Named turns come first, each shown by rows before and after it. Which turns, in which order, take the first row of each pair that follows to the second? Write the first one first, as in the answered first pair.
ziv (before |-> after):
[-0.28  1.59 -0.63 -0.55  0.30 -1.62  1.48  0.13  0.29  0.17 -0.85  2.32
  0.53  0.02  1.97 -0.99  1.01  0.14 -0.65  0.25  1.32 -0.17 -0.77  0.48
 -1.07  0.62 -1.26 -1.77 -0.24 -1.96 -0.59 -0.38 -0.85  0.66 -0.61] |-> [-0.55 -0.82 -0.22 -0.34  1.69  0.57 -1.35 -0.35 -2.03  0.04  0.90  1.08
  0.57 -1.01  0.15 -1.13  1.14 -2.03 -0.23 -0.19 -0.40 -0.92 -1.54  0.69
  0.62 -0.60  1.17 -0.27 -0.67 -1.89 -0.91  0.05 -0.11 -0.65 -0.59]
[-1.18 -0.57  0.87  1.31  0.88  1.45 -3.88  2.86 -0.85  0.28  0.27 -0.70
  0.57 -1.14  0.35  0.72  0.48 -0.81 -0.21 -1.44  0.68 -1.76 -0.63 -0.90
  0.53 -0.59  0.06 -1.08 -0.23  1.46  1.70  2.28  0.76  1.17 -0.37] |-> [-1.08  1.34  0.48  0.69 -0.14  0.03 -2.11  3.42  0.85  0.14 -1.08 -0.81
  0.73 -0.67  2.24  1.07 -0.43  0.41 -0.26 -1.69  1.94 -1.06  0.52 -1.07
 -0.59  0.17 -1.38 -2.22  0.27  1.65  1.99  2.04  0.72  1.66  0.04]
[ 0.28 -0.84 -0.55 -1.17 -0.06  1.49  1.29  0.67  1.91 -1.96 -0.91 -2.92
 -1.29  0.49  0.59  2.15 -1.55  0.19  0.52  1.37 -0.10  1.05  2.55  0.73
  0.98 -0.81  0.85  1.06  0.53  3.17  1.72 -0.34  1.38  1.95  2.49] |-> [ 1.54  2.34 -0.25 -1.53 -1.04 -2.31  4.19  0.61  2.93  0.79 -0.35  1.69
  0.41  1.32  2.38  0.37 -0.04  1.52  1.08 -0.38  0.81  0.52 -0.12  0.33
 -0.08 -0.07 -1.15 -0.22 -0.50 -0.52 -1.16 -2.04 -1.20  1.79  1.84]
dor (before |-> after):
[-0.26  1.75  1.86 -0.40  0.62  0.32 -1.46  1.66  1.24  1.27  1.99  1.66
 -0.04  0.73  2.77 -1.65 -0.21 -0.35 -1.45 -2.51 -0.31 -1.55  0.29 -0.62
 -0.19  1.15 -0.53  2.07 -1.34  1.93  1.91  3.31  0.58  1.27 -1.88] |-> [ 0.52  0.49  0.79 -2.32  0.02 -0.56  0.77  0.02  2.03 -0.31  1.66 -0.99
 -1.47  1.42  2.61 -1.76 -2.68  0.41 -0.18  1.04 -1.71 -0.71  1.19 -0.18
  1.24  1.45  1.23  3.41  0.23  1.69  1.07  0.03  1.59 -0.24 -2.03]
[-1.15  0.44 -0.66  0.92 -0.97 -0.57  1.14 -0.81 -0.56 -0.83 -0.70  1.72
  1.10  0.18 -1.33 -0.33  0.73 -1.87 -0.21 -0.53  1.53  0.82 -1.34  0.21
 -1.66  0.27  0.11 -0.52 -1.41 -0.51 -0.41 -0.07 -0.61  0.98  0.74] |-> [ 0.04  1.50 -0.64 -0.12  0.96 -1.26  1.51 -0.02  0.69  0.21 -0.28  1.94
  1.14 -0.15  0.98 -0.66  0.31  0.32  0.61 -0.96  0.08 -1.73 -2.04  0.41
  0.58  0.03  0.71 -0.65 -0.61 -1.54 -1.07 -0.33 -1.96 -0.08 -0.26]
[-1.05  0.01 -0.52  0.25 -0.42 -0.48 -0.95 -0.75 -1.96 -1.05  0.07 -1.24
 -0.79  1.01  0.49 -0.29 -0.12 -0.36  0.88 -0.97 -1.34  0.79 -1.42  0.65
 -0.79  0.14  1.39  0.40 -0.29  0.21 -0.41  0.10  0.23 -0.27  0.94] |-> [-1.12  0.95 -0.56  0.90  0.14 -0.13 -1.68 -0.44 -1.63 -0.54  0.16 -0.34
 -0.31  0.75  0.90 -0.28  0.51 -0.17  0.44 -1.72 -1.31 -0.09 -1.69  0.62
 -0.69 -0.02  0.99 -0.53 -0.94  0.03 -0.03  0.62 -0.36  0.13  0.38]
[-0.50  1.91  0.52 -1.27  0.63 -0.84  0.55  1.05  0.48  1.03  1.07  0.57
  0.81  0.83  0.85  0.52 -1.03  2.05  0.23 -1.14 -1.80 -2.41 -1.03 -0.30
  1.68  1.77  0.57 -0.80  1.46  0.21  3.11 -2.33 -1.97 -0.35 -1.86] |-> [-1.61 -0.10 -0.31 -1.16 -1.71 -0.31  1.52 -0.51 -0.83 -1.31  0.00 -0.74
 -0.53  1.03 -1.71  0.62 -1.80 -0.14  0.60  0.79 -0.90  0.59  0.34 -0.16
 -0.74  1.30  1.30 -0.09  1.55  1.58  3.60 -3.25  0.47  0.50 -0.24]
muvu (before |-> after):
[-0.79 -1.82  1.26 -0.73 -2.95  1.20 -1.28 -0.28 -1.88 -1.04 -0.71 -0.69
 -1.41  0.87 -1.99  2.23  0.27 -2.41  0.18  0.05 -0.28  2.85  1.47 -0.12
 -1.10 -1.74  1.25 -0.25  0.41  0.82  1.28 -0.70  1.16  2.36  1.47] |-> [-1.15  1.19 -0.84  0.35 -1.03 -0.90  1.35 -0.39 -1.57  1.33 -0.19  2.58
  1.18 -0.42 -1.96 -2.75  2.80  0.06 -0.02  0.58  2.32  2.67 -0.89 -0.14
 -0.47 -0.28 -2.03 -0.88 -1.87 -0.25 -2.67  0.81  0.06 -0.02 -1.39]
[ 0.38 -0.54 -1.35  1.27  0.28 -0.09 -1.60 -0.86 -0.17 -0.64  0.08 -1.27
 -0.45 -2.03 -1.56 -0.39  1.52  0.34  1.90 -0.43  0.09  1.14  0.27  0.14
  1.42  1.36 -0.78 -0.55 -1.13 -0.49 -1.78  0.11  0.96 -0.78 -0.02] |-> [ 0.77 -0.86  0.13  0.99 -1.19 -0.15 -1.25 -1.05 -0.71 -1.13 -0.41 -1.08
 -0.94 -0.75 -1.35  1.24  0.70 -0.74  1.65 -1.26 -0.38  1.15  0.32 -0.07
  0.07  0.71  0.16 -0.92 -0.52 -0.75 -1.14 -0.92  0.54  0.66  1.45]
[ 0.85  0.35 -1.18 -0.87 -1.52 -2.58  2.66 -2.13  0.18  0.12 -0.59  0.45
  0.12  0.51 -0.39 -1.36  0.45  0.34  0.80  1.32  0.43  1.68 -0.19 -0.18
 -0.35 -0.33  0.54  0.23  0.24 -1.54 -3.16 -2.42 -0.65 -0.54 -0.10] |-> [ 0.87 -1.86 -1.36 -0.54  0.46 -0.81  1.40 -1.77  0.01 -0.92 -0.23 -2.55
 -0.83 -0.85 -0.66 -1.50 -0.24  0.37  0.78  3.04 -0.04  1.02  0.89  0.49
  1.73  0.26  1.39  1.72  0.92  0.19 -1.53 -1.20  0.62 -1.47 -0.64]
Pefof (before |-> after):
[-0.48  1.34  1.13  0.09  0.37  0.25 -0.32  1.86  0.62  1.13  0.52 -0.33
 -1.07  1.09  2.11  1.34 -0.60 -0.02  0.46 -1.54 -1.83 -1.72 -1.32 -1.54
  0.59 -1.03  0.70 -0.25  1.00 -1.59  0.22 -1.55 -2.17  1.70  0.95] |-> [-0.17  1.67 -0.56 -0.68  1.03 -0.27  1.64  1.22  1.86  0.57  0.27 -1.73
 -1.72  1.32  2.12  0.07 -1.73  1.69  0.70  0.45 -0.89 -0.33  0.29 -1.18
  0.92 -0.26  0.55  0.26  1.92 -0.40 -0.38 -2.61 -0.88  0.70  0.02]
[-0.47  0.59 -0.73 -2.34 -0.05 -0.30  0.70  1.08  1.04 -0.57  1.00 -0.63
  0.86  0.14 -1.19  1.27 -1.46  0.07  0.84  0.87  0.38  0.44  1.86  0.12
  0.82 -0.78 -0.28 -0.20  0.83  0.58  1.50 -2.73  0.26  0.58  0.25] |-> [-0.69  0.85 -0.60 -1.18 -0.70 -0.35  1.29  1.02  1.10 -0.79  0.43  0.67
  1.43  0.67 -1.54  1.20 -0.49 -0.27  0.39  0.38  1.36  0.65  1.70 -0.30
 -0.12 -0.93 -1.13 -0.71  0.36  0.94  1.44 -2.43  0.08  1.07  0.52]
[ 0.02 -1.30  0.15  0.11 -0.49  1.26 -0.39 -0.43 -1.61 -0.93  0.16 -0.06
 -0.55 -0.24 -0.99 -0.17 -0.44 -1.09 -0.52  0.72  0.13 -0.28  0.49 -0.09
 -0.24 -0.77  0.97 -0.28 -0.55  0.25  0.52 -0.48  0.60  0.48  0.62] |-> [ 0.05 -1.82 -0.01 -0.12 -0.27  1.46  0.05 -0.03 -1.62 -0.38  0.18 -0.88
 -0.27 -0.76 -1.34 -0.28 -0.36 -0.91  0.03  0.96  0.23  0.18  1.04  0.23
 -0.33 -0.19  1.32  0.26 -0.25  0.34  0.18 -0.11  0.88  0.29  0.37]
fudid (before |-> after):
[ 1.39  0.89  1.65 -0.80  0.00  0.05 -0.40 -0.29  0.60  1.29  1.12  0.93
  0.14  0.35  1.60  1.15 -0.56  0.58  0.45 -1.76 -2.10 -2.30 -1.16 -0.34
  0.90 -0.51  0.01 -0.47  0.88 -1.82 -0.09 -0.83 -2.12  0.40  0.91] |-> [ 0.90  1.21  0.29 -0.53  2.29 -0.58  0.50  0.07  1.43  1.15  0.53 -0.94
 -0.17 -0.73  2.23 -0.13 -1.42  2.28  0.60 -0.36 -1.18 -1.78 -0.25 -0.19
  2.38  0.34 -0.17  0.53  1.22 -0.48 -0.18 -0.34 -1.36 -1.13 -0.73]
[-2.07  0.13 -1.79 -0.89 -0.61  0.74 -0.30 -1.14 -1.62 -2.17  1.65  0.67
 -0.96  0.06 -2.61 -1.62  0.83  0.35  0.39  2.09 -0.53  1.73 -2.73 -1.38
 -1.05 -0.87  0.39  0.13 -2.20  0.72 -0.29 -0.71  1.11  1.41 -0.13] |-> [-1.68  0.66 -1.97 -0.53 -0.99  0.69 -0.49 -0.84 -2.31 -2.10  1.95  1.95
 -0.79 -0.19 -2.25 -1.33  1.28  0.17  0.59  1.64 -0.64  1.55 -3.66 -1.67
 -1.11 -1.40  0.35 -0.45 -2.27  0.15 -0.22 -0.40  0.69  1.38 -0.16]
[-0.55 -0.85 -1.41  1.16  0.55  0.46  0.03 -1.02 -0.16 -0.52 -0.57 -0.13
  0.88 -0.65 -1.75 -1.60  1.29 -1.22 -1.05  0.52  1.50  0.52  0.61  0.00
 -1.04  0.39 -0.22 -0.10 -0.59  1.22 -1.50  1.26  1.99 -1.45 -0.48] |-> [-0.81 -1.08 -0.72  1.27 -0.91  0.64  0.05 -0.62 -0.75 -0.76 -1.03  0.21
  0.61 -0.15 -2.56 -0.66  1.18 -2.07 -1.03  0.74  0.94  1.22  1.18  0.12
 -2.20  0.06  0.12 -0.28 -0.24  1.37 -0.78  0.54  1.86 -0.65 -0.44]
[ 0.11  0.75 -0.85  1.45 -0.83 -0.31  0.35 -0.56  0.37  1.22 -1.08 -0.21
 -2.73 -1.05  2.84  1.03 -0.47  0.45 -1.52 -1.50  0.59  0.05  1.81  0.38
  2.01  0.29  0.38 -0.69  0.51 -1.02  1.00  2.01 -2.84 -0.24 -0.22] |-> [ 0.36  0.35 -0.84  1.61 -0.77 -0.62  0.45 -0.79  0.62  0.65 -0.84 -0.47
 -2.75 -0.72  2.53  0.96 -0.39  0.80 -1.39 -0.21  1.13  0.17  1.84  0.63
  2.05  0.61  0.35 -0.25  0.19 -0.41  1.25  1.69 -2.51 -0.33 -0.21]
Then:
Each pair is 2 to 3 turns apart.
[-1.17  0.57 -1.26  1.54  3.06  2.72 -2.80  2.01  0.98 -0.01  0.18 -1.16
 -0.43 -0.78  1.52 -0.42 -0.08  1.52 -1.25 -0.04  0.99  0.06  2.47  0.01
  0.47  1.36 -0.96  0.19  1.28  3.84  2.22  3.38  1.83  0.70 -0.29] |-> [ 0.36  1.16 -1.03 -2.21 -1.13 -1.74  2.13 -0.53  2.79 -0.75 -0.99 -1.26
 -1.77  1.63  2.35  0.77 -2.12  2.33  0.34  2.05 -0.18  2.26  2.84 -0.21
 -0.76  2.01  0.45  0.62  2.84  1.28  0.37 -2.22  1.20  0.69  1.72] : ziv, dor, muvu
[ 0.65  2.11 -0.56 -1.39  0.96 -1.10  1.03  0.73  1.86  1.48  0.30  0.23
  0.86  0.57  2.34 -0.85 -0.36  2.00  0.81  0.14 -1.16 -0.84  0.83  0.49
  0.88 -0.11  0.09 -0.35  1.02  0.13 -1.13 -1.00 -1.43 -0.66 -0.59] |-> [ 0.24 -0.17 -0.45 -1.28  1.89  0.92 -0.94  0.81  1.16 -0.27  0.61 -2.56
 -0.53 -0.27  0.84  0.48 -1.33  0.43  0.25  1.37 -1.86 -1.04  1.58  0.17
  1.84 -0.33  1.79  0.96  1.43  1.80  0.54  0.12 -0.27 -0.58 -0.42] : ziv, ziv
[ 1.41  1.98  0.87 -0.34 -1.99  0.54 -0.29  1.72  0.66  0.96 -0.47  0.51
  1.27  0.78  1.08  0.99  0.10  0.11 -0.65 -2.03 -1.04  0.76 -0.68 -0.04
 -2.70 -1.26 -1.09 -1.81  1.75 -1.40  0.40 -1.16 -2.60  0.79  0.56] |-> [ 0.83  0.66 -0.43 -0.30 -2.74  1.47  0.68  1.73  0.20 -0.87 -1.51 -1.87
  0.52  0.39 -0.80 -0.10 -0.33  0.23 -1.13 -0.06  0.11  3.66  1.25  0.30
 -3.63 -0.93 -1.21 -1.00  1.52  0.64  1.19 -0.97 -0.12  0.82  1.09] : Pefof, Pefof, dor
[ 1.62 -1.04  0.32 -2.45 -2.90 -0.40  1.48 -0.99  0.37 -0.82 -0.38 -1.06
 -1.01  1.94  0.94  2.87 -1.90  0.08  0.72  0.26 -1.17 -0.63  0.42 -1.57
 -0.53 -0.19  1.39 -0.52  1.36 -1.26  0.77 -2.51 -0.50  1.29  2.39] |-> [ 1.43 -1.75 -0.71 -2.46 -2.26 -0.47  1.93 -1.54  0.00 -1.21 -0.71 -1.66
 -1.74  1.71 -0.21  1.20 -1.98  0.21  0.91  2.10 -0.82  0.10  0.49 -1.23
 -0.02  0.06  1.46  0.38  1.05 -0.74 -0.01 -3.35  0.65  0.17  1.78] : ziv, ziv, Pefof
[ 0.64  1.80 -1.09 -0.48 -1.64  1.43  0.03  0.37 -0.35 -0.09 -2.34 -0.90
  0.15  1.79  2.03 -0.38  0.13  1.12 -0.86 -0.37  1.36  2.07  1.40 -1.55
 -2.27  1.07 -1.00 -1.62 -0.03  1.92  1.77  1.17  0.66  2.04 -0.11] |-> [ 1.99 -1.74 -1.07 -1.37 -0.21  0.89 -0.65 -1.52 -2.54  0.57  0.26 -1.26
 -0.95  1.32  0.28 -1.50  0.22  0.07  0.30  1.34 -2.16  0.29 -1.54 -1.47
  1.72  0.39  2.52  0.52  0.60  0.22 -1.38 -1.78 -0.34 -1.05 -0.64] : ziv, dor, ziv
[ 1.06 -0.19 -1.12 -0.90 -0.39 -0.78  1.44 -0.58  0.61 -0.96 -0.85 -1.38
 -0.81  0.37  0.16 -0.81 -1.22  1.41  0.88  2.21 -0.16  1.24  1.02  0.53
  1.20  0.61  0.70  1.06  0.52  0.61 -0.01 -1.17  1.24 -0.85 -0.14] |-> [ 1.12  0.47 -1.32 -0.53 -0.07 -1.62  1.61 -0.59  1.02 -0.41 -1.25 -0.33
 -0.88  0.42  0.07 -1.45 -0.39  1.40  0.84  2.19  0.93  1.27  0.55  0.40
  0.74  0.88 -0.18  0.88  0.26  0.65 -0.85 -1.45  0.80 -0.63 -0.40] : muvu, muvu
[ 0.85  0.00  0.73 -1.70 -1.18 -1.64  2.02 -1.22  1.12 -0.30 -0.21 -0.85
 -1.68  1.34  1.15 -0.16 -0.89  0.60 -0.26  0.48 -1.57  0.04  0.19 -0.82
  0.02 -0.07  1.05  0.20  0.90 -0.41 -0.69 -2.52 -0.07  0.16  0.83] |-> [-0.55 -0.78  1.41  0.15  1.06  0.74 -2.35  0.28 -0.71  0.95  1.59 -0.18
 -0.65 -0.14  0.25  0.58  1.00 -1.39 -0.91 -1.44 -1.73 -2.49 -1.20 -1.19
  1.39 -0.92  1.36 -0.09 -0.15 -0.05  0.10  0.59 -0.88 -0.17  0.24] : dor, dor, ziv
[-0.16 -1.33 -1.10 -0.47  0.49 -2.15  0.38 -0.99 -1.17 -2.14  1.38  0.27
  0.88 -1.87  0.61 -1.73 -0.10 -0.13  1.11  2.03  1.00 -0.02  0.42 -1.98
 -0.33 -0.11 -0.51  0.42 -1.30  0.50 -1.56  0.13  2.50  0.32  0.51] |-> [ 0.19 -2.11  0.65 -0.83  0.91 -0.80 -1.87 -0.52 -1.24 -1.58  2.44 -0.68
 -0.06 -1.88  1.39  1.01 -0.81 -0.84  1.48  0.99 -1.21 -2.07  0.13 -2.30
  1.06 -0.58  0.75  0.30 -0.46  0.21  0.02  0.44  1.45  0.76  0.22] : Pefof, dor, muvu
[-0.25  0.57 -0.95 -1.55  0.04 -1.45  3.40  0.15  0.06  0.32 -0.27 -0.36
 -0.66 -0.67  1.65 -3.72 -2.32  1.38  0.53  0.79  1.66  2.11 -0.11  1.62
 -0.75 -0.92 -1.98  1.44 -0.21  1.70 -0.30 -2.55  1.36 -2.46 -2.07] |-> [-0.01  1.45  0.70 -1.95 -2.75 -1.93  3.68 -0.37 -0.76  0.16 -0.73  1.33
 -0.56  1.12  1.91 -2.13 -1.58 -0.28  1.28 -1.42  0.83  1.76 -0.57  0.86
 -3.00 -1.58 -2.03  0.79 -0.18  0.23 -0.10 -4.03  0.16 -0.45  0.43] : muvu, muvu, fudid
[-0.79 -1.85  1.47 -0.62 -1.99 -1.56  2.96  0.26  2.02 -1.50 -1.92 -3.33
 -1.97  0.87  0.13 -1.73  0.64 -1.53  0.60 -0.78 -0.77 -1.19  1.29  1.30
 -0.39  0.67  0.70 -0.64  1.70 -1.04  0.59  0.18  0.35 -0.64  0.57] |-> [-1.23 -1.92  0.63  1.02 -1.51 -1.23  2.08 -0.05  0.27 -1.63 -1.22 -2.41
 -1.27 -0.57 -1.49 -3.21  1.96 -2.42  0.15 -0.99  0.93 -1.00  0.52  1.34
 -1.03  0.50 -0.19 -0.58  0.47 -0.70 -0.05  1.96  0.65 -1.09  0.08] : ziv, muvu, dor
